[134 111  94 105 104 166  77 125 166 155  96 141 120 120  73 111  87 121
 132 126 119  96  83  77 146 166 147 110 166 120 204 158 169 142 109 178
  65 114  84 147 171 144 134 110] -> j_749
[150 169 156  93 143 165 156 100 169 116 108 181 174 129 100 123 188 131
 117 123 117 117 114 130 153 142 132  75 135 147 110 136 111 109 171 128
  87 123  77 161  63 179 116 158] -> j_833
[147  82 136 138 103 134 184  62 144 103 132  77 157  70  73 142 151 104
 127 148  89 141 169 146 116 130  77 121 159 112 145 116 157 140 114  96
 112 133 150 166  86  92 147 120] -> j_430
[163 111 105 117 156  64 151 141 108 101 169 112 151 117 167 122 145 170
 132 176 113 118 190 171  85 101  95 129 128 113 113 123  90  89 101 145
 133  89 191  97 130 127 166 113] -> j_24
[147 158 134  81 123 119 167 152  43 139 168 131  80  94 155 108 120 174
 147  91 160 150 135 168  84  96  99 139 123 133 120 160  86  97  94 172
 146 125 147 121 122 125 152 160] -> j_543
[140 119 163 113 145 163 147  90 179 117 169 101 115  86 118 123 207 177
 134 126  97  88 160  89 191 105  78 130 108 123 144 123 200 156 139 114
 145 125 128 118 124 127 133 121] -> j_162
[127 138 143 113 138 138 103 141 121 126 126 196 155 164 170  98 157 133
 117 141 166 137 130 187 128 133 171 113 121 133  86 142  83  79 148 139
  69  76 111  89 126 182  86 133] -> j_768
[205 165  67 119 151 142 205 165  67 121  87 103 143 139  95 107 129 118
 134 144 127 164 133 109 102 106 168  75 114 123 181 103  86 132 143 155
 176 147 114 158 107 205 142 115] -> j_335
all j_24: [113] | 20 29 30 43
len: [140 119 163 113 145 163 147  90 179 117 169 101 115  86 118 123 207 177
 134 126  97  88 160  89 191 105  78 130 108] | 29
all j_768: [133] | 17 25 29 43
all j_335: [205] | 0 6 41
len: [140 119 163 113 145 163 147  90 179 117 169 101 115  86 118 123 207 177
 134 126  97  88 160  89 191 105  78 130 108 123] | 30
len: [150 169 156  93 143 165 156 100 169 116 108 181 174 129 100 123 188 131
 117] | 19
all j_162: [163] | 2 5

[123 115 119 116 116 129 135 124 130 218 138 127 134 124 144 128 134 130
 123 132 129] = j_169
[128 123 122 127 114 129 140 116 120 132 130 114 138 124 129 115 135 135
 136 143 131] = j_39
[145 121 120 127 133 126 141 131 113 131 125 122 132 145 126 127 135 117
 131 132 128] = j_900
[142 125 125 137 130 133 130 133 121  51 130 130 128 120 126 135 134 124
 144 117 119] = j_617
[117 133 129 126 120 136 135 126 118 138 128 123 132 128 130 128 133 126
 136 130 127] = j_205
[124 121 125 132 127 123 143 146 132  95 124 126 131 123 120 116 134 128
 129 124 123] = j_344
[135 115 130 124 129 127 125 130 120 153 131 120 122 129 122 117 133 125
 121 131 123] = j_958
[123 115 119 116 116 128 135 124 130 218 116 115 124 140 131 130 124 126
 136 118 124] = j_985
len: [123 115 119 116 116 128 135 124 130 218 116 115 124 140 131 130 124 126
 136 118 124] | 21
all j_169: [129] | 5 20
all j_985: [116] | 3 4 10
len: [117 133 129 126] | 4
len: [123 115 119 116 116 129 135 124 130 218 138 127 134 124 144 128 134 130] | 18
len: [124 121 125 132 127 123 143 146 132  95 124 126] | 12

[149 150 189  84 150 149 145 149 150] -> j_932
[ 84 101  79  90  87 119 118 103 134] -> j_427
[103 164 164 199 130 164 149 145 146] -> j_770
[111 111 154 130 129 112 139 119 100] -> j_805
all j_932: [150] | 1 4 8
all j_770: [145] | 7
all j_805: [129] | 4
len: [ 84 101  79] | 3
all j_932: [84] | 3

[130 171  55 171  55 171]  j_804
[159 114 127  66 139 148]  j_929
[166 102  88  77 116 130]  j_576
[138 139 138 138 138 138]  j_221
len: [138 139 138 138 138] | 5
len: [159] | 1
all j_804: [171] | 1 3 5
all j_576: [88] | 2
all j_221: [138] | 0 2 3 4 5
len: [130 171  55 171] | 4
all j_929: [127] | 2

[113 186  98 125 204 163 112  41  83 105] -> j_908
[113 186  98 125 132 163 112  41  83 118] -> j_636
[124 132 111 124 133 114 124 133 126 128] -> j_696
len: [113] | 1
len: [113 186  98 125] | 4
all j_696: [133] | 4 7
len: [113 186  98 125 204] | 5

[113 157 116  95 145 128 139 108 192 160 151  98 122 139 132 130  49]  j_527
[129 142  88 102 111 122 142 131 124 174 132  58 145  92 139 146 125]  j_532
[126 112 121 129 159 125 119 113 112  88 126 185 124  89 145 128 209]  j_343
[ 94 138 135 119 138 148 112 141  76 104 135 122  88  38 122 125  60]  j_549
[135  99 114 134 116  88 127 113 120  94 149 125 110 107 123 113  83]  j_389
[133  90 145 143 130 155 149 105 163 130 131 188 158 174 142 122 160]  j_292
[ 86 130 111 132 125 147 117 126 173 115 136  75 116 121 144 114 192]  j_115
all j_343: [126] | 0 10
all j_343: [88] | 9

[135 158 158 132 146 137] -> j_823
[145 145 154 169 222 137] -> j_60
[135 135 157 132 146 137] -> j_161
[145 151 154 169 222 137] -> j_424
[138 136 140 132 144 137] -> j_274
len: [138 136 140] | 3
len: [135 135 157] | 3
len: [135 158 158 132 146] | 5
len: [135 135 157 132] | 4
all j_60: [137] | 5
len: [145 145 154] | 3
all j_823: [158] | 1 2

[ 85 141  95  94 185]  j_742
[159 146  54 176 119]  j_422
[116 162 106  45  45]  j_946
[110 119 181  93 102]  j_837
[165 180 165 180 180]  j_859
[140 123 104 134 152]  j_697
all j_859: [180] | 1 3 4
all j_946: [45] | 3 4
len: [159 146  54 176] | 4
all j_697: [104] | 2
len: [ 85 141  95] | 3

